0: [136 150 156 168 139 109 122 124 139  89 164  90 129 109  60 125 108 112
 137 129 108 141 119 162 103 131 165 153 166  92 135]
1: [111 120 162 126 153 122 107 130  98 136  86 129  86  98 147 151 108 109
 132 102  79  99  72 191 121 183 119 114  98  81 112]
2: [ 14 111 158 106 170 157 125 103  99  92 180 114 166 130 169 163 159  84
 103  96 150  78 138 138 122 108 108 106 146 103 160]
3: [180 186 111 129 140 123 168 133 162  88 148 171 164 123  85 143 130 141
  91 183 161 114 178  42 150 109 129 107 166 144 108]
4: [157 142 126 142 112 116  99 163 146 149 119  79 125 166  84 132 148 131
 125 126  98 162 156 100 146 107  95 117  82 130 197]
5: [145 179 147 164 167  86  76  83 169  98 140 149 169 110 131 146 143 139
 103 107 155 151 167  64 123 151 125 156 139 116 127]
6: [148 146 134 136 107 118 172 192 168 139 135 156 125 107 143 108  74 136
 130 137 168 131 148 124 154 159 132 133 103 126  83]
7: [116  77  81  84 134 138 101  92  77 107 153 122 146 175 132 152 193 168
 205 155  81  64 128 203 153  90 193 137 141 191 122]
8: [158 171 129 158 153 120 100 134 157 143 127 112 113 146 145 149 125 152
 106 125 118 137 195 108 117 164  60 123  90 119 166]
9: [123  90 110 136  83 131 128 131  86  71 153 159 181 158 170  70 131 104
  78 103 152 140 102  90 127  85 107 120 158  73 129]
10: [165 216 135 118 179  71 144  83 145 127  98 126 128 103  67 147 167 232
 147 157 138 143 178  71 165 117  81 174 134 162 182]
11: [143  87  76 103 141 174  99 132 109 107 156 108 149 174 104 181 139  97
 146 143  88  70 128 180 137 119 117 105 157 147 104]

[141 122 151 127 139 154 113 106 136 116 187 172 117  97  96  80 124 110
 111 137 139 152 103  95  86 101 141 124 173 162 125] 0 5 9
[131 143 172 185 141  99  72 104 168 121  94 154 114  84 182 132 145 133
 147 106  98 124 127 118  89 218 194 132 181 146 116] 5 1 0
[ 67  69 154 163 104 174 134 150  96  97 124  60  88 183 123 125 146 102
 135  87 178 102 124 172 158 104 101 124 165  79 186] 2 9 0
[124 160 124 143 141  70 140 116 125  59 156 163 159 117  80 121 130 133
 139 167 179 112 139  65 198 126 121 107 122 109 114] 3 5 6
[196 102  99 163 140 108 172 141 105 127  80 162 118 104 135  66 105 133
 172 181 165  75 108  91  98  78 116 111 126 168 113] 6 3 9
[119 162 101 155 138 107  88 129 108 139 119  62 106 162  87 136 153 158
 152  94 157 150  87 105 174 119 163 166  79 137 144] 4 0 8
[125 116  63 155 108  83 166 119 138 118  63 139 141 120 146 102  72 167
 148 138 136 122 192 116 155 136 164 152  49 189 115] 6 8 4
[109 147 120 154 130 103 118 144  90 132 147 115  74 103 126 118 147 141
 132  75 193 148 115  76 160 148 153 134 101 122 130] 6 5 4
[145 113 109 122  39 181 147 158 127 157  76 110 152 152 145 161 115 147
 142  74 138 154 134 128  92 194 107 109 135 165  91] 6 8 4
[ 94 138 111 250 121 149 176 152 131 105 135 126  97 152  59  77  68  89
  87 110 149  97 220 174 173 157 169 128  52 176 107] 6 0 8
[114  98 118  40 122 161  98 125 120 149  97  80 132 156 170 181 163 120
 141 110 112 113 118 135 113  60  97 106 132 132 178] 11 4 2
[121 152 146 107  94 159 157 111 124 152 112  99 101  79  63 123 160  67
 118  83 146 145 104 117 126 153 171  81  76 218 152] 4 0 6
[150 187  97  38  87 162 139 102  86 169 123  74 161 138 159 188 157 190
 144 111 107 145  53  68 133 172 124 142 149 151 152] 4 8 11
[134 121 154 115 142  98 149 181 170 125 176 152 117 165  58 134 118 155
 118 180 126 155 109 175 165 150 193 144 193 121 153] 0 6 3
[133  95 148 108  75 179 185 166 147 144  97 126 109 145 150 128 127 100
 103 150 128 113 149 209 110 142 175 144  93 146 119] 6 1 11
[168 116 210 122 137 103 204 172 135 155 133  92  89  95  43 162 102 136
 141 120  60 173 164 204 126  39  81 105  68 144 199] 4 0 8
[127 125 135 128 139 123  80 110 145  93 140 109  97  99  84  57 138 100
 144  97 151 180 113 119  72  93 112 135 146 127  99] 0 5 9
[122  77  70  97 104 162 107 122  85 113 136 128 194 206 133 160 156 152
 153 136  60  68 151 194 152  95 204 108  85 185 125] 7 11 4
[143 144 186 145 156 117 204 100  91 166 102 164 154 111 153 134  74 101
 120 199  81 110 131 216  89 142 142 102 159 111 105] 1 0 6
